In the rows, zero is written as 128.
One turn moves each row of this set onto another row. After a few examples, where does it send each row asked below?
dod: [117 125 136 103 106 158  90 113  91 142 110 140 135]
lonu: [125  92 136 124 118 151 145 127 135 140 121 136 103]
geme: [118 105 156 135 110 155  79 120 141 142  97 134 141]
ropi: [120  97 145 130 133 184  95 118 120 135 111 163 145]
nivig: [126 100 134 117 139 172  97 120 119 144 111 164 144]
pige: [129  94 156 162  99 161 130 104 127 106 105 146 112]
ziru: [124  93 125 122 114 143 137 122 138 118 105 126 110]
vetin: [148 133 134 120 124 144 131 122  97 116 110 169 133]
mimep: [106  94 150 128  97 177  97 102 107 144 115 133 117]
Sosi: [111 101 130 112 108 176  99 100  94 126 108 142 128]
tufu: [130 108 134 112 126 145  87 123 132 155 101 145 139]
Pum: [115 100 161 143 113 171  82 119 136 134 101 143 143]
Romaz: [122 140 168 134 112 165 124 152 111 120 122 151 136]
Ketef: [124 125 167 134 118 166 136 148 116 143 134 154 123]
sir: [136  96 157 160  97 157 134 114 127 104 108 144 112]
Nozug: [138 100 145 152 108 165 137 113 115  93 108 156 121]
Lani: [115 127 147 109  98 155  90 117  97 153 113 136 131]
fep: [139 104 165 158  88 142 131 120 134 124 111 137 108]
Vasi: [122 107 128 122 108 141 126 124 133  96  93 124 123]
dab: [111 119 157 119  93 160  91 115 104 158 115 130 126]
Navet: [154 137 141 121 114 129 133 134 108 130 115 159 127]
fozu: [108 105 158 127  92 168  95 109 108 155 117 130 119]
Lumi: [126 106 152 129 118 160 145 138 127 150 133 147 109]
Lunam: [131 104 164 160  92 144 126 112 134 129 108 136 107]
Lubiz: [120 127 142 126 107 146 117 133 123  88  94 131 138]
fer: [146 136 156 131 102 122 125 129 120 150 114 146 118]
dep: [115 113 128 103 109 166  96 106  90 130 108 143 134]
vivef: [139 120 165 148  93 128 124 122 131 147 112 137 110]
sosus: [120 141 159 131 108 156 117 145 114  98 105 143 143]
mipo: [125 109 146 123 115 144  82 122 139 152  97 135 141]
Votav: [132 100 144 149 113 167 133 104 111  94 105 160 121]
riz: [140 116 134 133 122 161 133 113  99  97 107 168 129]
Sitif: [150 141 143 120 115 128 126 129 104 137 113 161 127]
lan: [146 121 163 146  92 128 130 128 132 139 113 136 112]
Vof: [130 104 130 109 135 156  95 122 124 153 108 156 141]
kazu: [153 128 134 123 121 145 136 128 100 110 113 167 131]
Bapal: [106  93 138 122 103 179 100  98 102 133 111 137 122]
pob: [116  96 156 141 123 182  88 117 127 132 106 155 145]
Pelas: [146 112 136 135 119 159 137 119 104  94 111 167 128]
Sapas: [153 132 153 131 101 122 129 135 120 142 115 148 119]

Lumi moves to Ketef
Lani moves to dod
Vof moves to nivig
Where do these go?
Sapas moves to Navet
vetin moves to riz

One turn moves each row of this set onto another row. After a few examples, where does it send each row asked below?
Rano: [146 140 135 155 121 111 117 144 113 111 137 112 127 132 128 131 111 135
 107 150 110 150 115 133]
zap: [153 112 142 127 128 134  95 124 140 103 140 126 125 121 118 141 147 120
 156 131 128 142 129 140]
feb: [129 141 115 126 129 136 122 117 121 152 103 143 115 146 107 130  99 131
 121 136 110 133 129 145]
parom: [125 121 125 138 130 156 131 111 114 122 170 118 113 128 123 104 134 130
 120 125 125 119 148 123]
kile: [144 132 113 126 127 107 121 142 142 125 146 111 143 132 109 123 117 125
 142 138 102 136  93 133]
tila: [130 124 118 115 106 131 157 120 135 132 141 137 146 119 139 145 135 116
 134 108 119 100 106 127]
riki: [133 134 109 143 166 124 138 117 117 133  90 104 129 152 127 127 138 127
 132 154 143 114 131 121]
doza: [102 121 151 133 128 136 115 140 101 124 129 100 100 128 139 143 153 142
 136 134 138 118 112 152]
senol: [ 97 129 136 138 129 105 111 141 123 134 114 104 102 143 136 135 138 125
 140 162 105 149 115 144]
fiv: [140 127 108 131 122 103 154 117 143 134 114 122 142 134 135 114 139 102
 112 116 104 129 119 120]
bik: [128 121 115 139 127 103  99 104 127 112 132 109 125 123 115 109 135 134
 146 140 156 101 136 120]
dubor: [102 103 110 151 102 115 129 117 143 119 116 136 137 148 111 128 152 140
 149 129 121 129 108 113]
lunez: [136 119 123 163 139 134 149 131 110 137 128 132 145 134 149 128 147 146
 132 136 132 148 160 127]
rerof: [ 92 129 120 129 150 124 143 117 134 130 112 123 141  98 130 126 135 141
 152  99 134 112 119 135]
bupe: [136 102 126 113 134 143 150 111 121 123 137 140 138 135 114 146 114 130
  98 137 130 137 127 140]
liro: [ 99 164 123 133 147 138 114 130 123 115 113 119 115 139 116 113 149 107
 160 135 133 133 118 115]
reto: [ 99 143 128 119 153 145 150 123 132  95 154 101 135 130 126 143 142 127
 145 138 128 130 110 111]
Dip: [ 79 139 139 139 129 133 148 121 116 128 113 136 120 107 153 156 119 136
 137 131 123 123 127 134]
sevuk: [137 146 140 105 120 111 120 129 117 133 139 126 132 122 156 154 144 124
 140 143 139 143 152 145]
zemit: [ 88 134 114 133 117 104 152 122 108 133 110 150 146 141 131 123 142 133
 121 139 151 143 128 118]

feb moves to sevuk
doza moves to rerof
Where do these go?
parom moves to bik
bupe moves to zap
senol moves to Dip

